cols: Q R N A
vov: -12.2	46.0	54.6	3.3
kuziz: 12.3	28.7	27.6	5.3
luvek: 15.7	89.8	89.7	-17.1
furo: 22.4	-8.6	91.9	-8.9
Tovif: -3.2	38.5	26.0	9.8
vav: 22.7	18.7	53.9	-4.8
loc: 89.7 => luvek, 2
col: 89.8	-8.6 => R

cols: T D G F X L
teto: 51.5	-45.1	-27.9	-62.0	-34.7	18.5
Kam: 1.1	61.5	44.4	64.1	-62.1	-19.7
Fize: 18.4	-45.1	58.8	-62.0	-34.7	58.9
moriv: 51.5	-45.1	66.2	-62.0	-34.7	30.9
Fope: 51.5	-45.1	-27.9	-62.0	-34.7	30.9
geve: 58.8	18.5	-14.4	25.4	-2.7	-47.3
tail: 1.1	61.5	44.4 => 64.1	-62.1	-19.7
common teto geve:  => 18.5
loc: -62.1 => Kam, 4
col: 1.1	18.4	51.5	51.5 => T
common Fize geve:  => 58.8
len: 51.5	-45.1	66.2 => 3

cols: Z K C U H
Guz: 14.6	17.5	7.1	-18.5	-6.6
dogug: -11.0	3.2	-2.7	13.4	2.7
zedof: -0.8	-2.6	-1.8	-31.7	0.8
zod: -25.1	-31.6	-10.8	31.2	7.8
foteb: -2.6	-8.1	-3.5	8.1	3.2
molib: -55.8	-68.3	-25.2	67.0	18.9
dop: 14.5	18.1	5.5	-17.8	-3.9
kinot: 17.9	3.1	10.1	-23.6	-6.9
len: -25.1	-31.6	-10.8	31.2	7.8 => 5
common foteb dogug:  => 3.2
asked: 14.5	18.1	5.5	-17.8	-3.9 => dop
common zedof foteb:  => -2.6
loc: 67.0 => molib, 3

cols: W M S P B Y J E V
tanep: -38.9	-25.9	46.9	-34.5	-29.8	19.7	19.7	-78.4	22.8
Fut: -58.1	-39.8	82.2	-35.8	-55.1	-1.5	12.0	21.7	-24.6
Non: 17.5	-22.1	-27.6	-8.2	20.6	90.4	79.5	88.0	40.5
givik: -38.9	-25.9	46.9	-34.5	-29.8	19.7	19.7	25.8	22.8
Deva: 17.5	-22.1	-27.6	-8.2	-55.0	-1.5	12.0	21.7	-51.0
col: -34.5	-35.8 => P
tail: -55.1	-1.5	12.0	21.7 => -24.6
len: 17.5	-22.1	-27.6	-8.2	-55.0 => 5
col: 82.2	-27.6	46.9 => S
len: 17.5	-22.1	-27.6 => 3
len: 17.5	-22.1	-27.6	-8.2	20.6	90.4	79.5	88.0	40.5 => 9

cols: Lim zuri gav rike
Pas: -20.8	-22.9	23.1	-3.0
vozez: 7.1	-48.1	-27.2	74.7
fel: -1.6	-2.7	26.4	-21.1
padu: -12.0	-20.4	6.6	44.2
Pak: -26.5	-1.4	-73.5	71.2
Muk: -17.6	-11.8	-67.4	43.4
vokom: -24.6	33.8	-20.8	-42.2
puzim: -11.3	0.2	15.8	25.2
Debek: -6.8	-11.5	27.7	-24.7
Pidu: 26.1	49.8	4.8	-48.3
col: -12.0	-26.5	-17.6	-24.6	-11.3	-6.8	26.1 => Lim
tail: -6.8	-11.5 => 27.7	-24.7
loc: -24.7 => Debek, 3

cols: pase latuf Vumu sisut lud fol bug gasi
zer: -3.2	-52.7	-44.4	-23.9	-29.5	-71.5	-46.6	38.4
teve: -66.0	53.3	-20.3	-6.9	-36.5	62.9	-46.6	56.5
Kaso: -3.5	-49.4	-49.7	-28.9	-15.7	-63.9	-44.9	33.8
tulaz: -37.3	53.9	13.8	10.8	-12.2	68.8	-0.6	22.9
Nudog: -13.0	29.8	-9.3	10.2	-56.5	62.9	-4.2	54.2
bod: -47.6	-5.6	-56.4	-30.0	-50.9	-24.2	-78.1	62.3
mam: 34.0	-22.0	2.7	-2.6	20.5	-58.1	13.7	-30.3
fab: 35.0	-44.1	-18.4	-13.2	10.1	-73.7	-7.4	-16.8
mip: -21.4	2.3	-35.5	-18.5	-32.3	-13.4	-38.3	46.3
fesuz: 30.2	-67.6	-26.7	-18.5	6.1	-89.2	-13.5	-17.9
col: -28.9	10.8	10.2	-30.0	-2.6	-13.2 => sisut
common Nudog teve:  => 62.9
len: -3.5	-49.4	-49.7	-28.9 => 4
tail: -29.5	-71.5 => -46.6	38.4

cols: Ripo Lafu Ziro Luda Bekub Dagis vesa goru Nupa Levev
zopar: 32.9	-12.7	27.9	-16.2	-28.4	-75.3	27.3	66.3	8.5	31.3
Ligo: -47.3	-15.7	79.9	-18.1	48.4	-38.0	-11.5	-20.0	13.7	14.9
gudek: 11.7	7.6	32.8	-17.9	-28.4	20.3	-19.9	24.7	5.1	-13.9
mol: -14.9	-14.9	79.9	-18.0	-28.4	-75.2	-68.8	-57.5	-3.0	10.0
tail: 79.9	-18.1	48.4 => -38.0	-11.5	-20.0	13.7	14.9
col: 66.3	-20.0 => goru
loc: -20.0 => Ligo, 7
tail: -28.4	-75.3 => 27.3	66.3	8.5	31.3
tail: -18.0	-28.4 => -75.2	-68.8	-57.5	-3.0	10.0
loc: 32.8 => gudek, 2

cols: ridum vogi dufu Leza Tilap Fad ninon Nisu Minob
Bon: -7.1	4.6	-24.1	32.8	22.6	4.9	2.3	-8.5	16.7
Natuk: -7.1	4.6	-24.1	32.7	22.6	-53.6	-2.7	14.8	-15.9
kuv: 5.1	8.0	28.1	-40.6	-21.5	-35.3	-12.7	11.0	29.9
deniz: 46.9	-6.5	4.8	-20.9	-3.5	-18.3	10.5	3.5	32.0
luku: 5.1	-15.9	45.7	-40.6	-21.5	78.0	-12.7	-14.4	11.3
lam: -12.4	8.0	28.2	-36.1	-35.2	-53.7	-2.2	-0.8	4.1
loc: -35.2 => lam, 4
loc: -53.6 => Natuk, 5
loc: 11.3 => luku, 8
tail: 8.0	28.2 => -36.1	-35.2	-53.7	-2.2	-0.8	4.1
loc: -20.9 => deniz, 3
tail: -7.1	4.6	-24.1	32.7	22.6 => -53.6	-2.7	14.8	-15.9
loc: 4.8 => deniz, 2

cols: sulu tigom vifo pag Pivi nipu sav Mav
Bolid: -34.8	16.1	-37.4	-21.2	27.5	-6.8	36.1	9.7
dem: 41.4	-53.9	56.4	44.1	64.5	-13.5	-21.0	-66.8
lup: 35.5	-26.3	41.5	26.9	-0.5	0.8	-30.6	-25.5
turi: -25.4	-5.2	-21.5	-6.2	67.7	-15.6	37.1	-20.0
Vavez: -45.4	41.3	-55.8	-38.6	-20.7	3.7	34.4	44.9
lik: 9.2	-38.6	21.6	24.3	89.1	-19.7	12.2	-57.4
Nubov: -15.8	-26.3	41.5	26.9	-0.5	0.8	-30.6	-25.5
dedip: -59.2	14.8	-59.4	-29.1	82.4	-19.6	69.5	-3.8
tail: 14.8	-59.4	-29.1 => 82.4	-19.6	69.5	-3.8
len: -45.4	41.3	-55.8	-38.6	-20.7	3.7	34.4	44.9 => 8
len: -15.8	-26.3	41.5	26.9	-0.5	0.8	-30.6	-25.5 => 8

cols: Ziso kufut Vazam baveg lasob
baze: -17.1	-27.1	-69.3	18.2	1.3
Sipam: 5.0	-24.8	-32.3	-11.8	-33.0
Rud: 14.6	-18.6	-31.5	-35.5	10.7
nofod: -45.9	-10.7	46.6	-4.9	51.2
Mub: 18.9	-24.4	48.1	13.3	-23.2
gosi: -1.5	52.6	79.4	4.9	-15.8
mino: -49.6	-19.4	-64.8	-35.6	10.7
kis: 2.7	11.5	53.3	44.9	0.7
Lupif: 4.3	31.9	19.6	23.6	-3.9
bugo: 22.5	-31.8	-32.8	-35.0	-14.3
muna: 62.7	72.3	58.0	-34.8	-28.9
tail: -17.1	-27.1 => -69.3	18.2	1.3
loc: -32.8 => bugo, 2

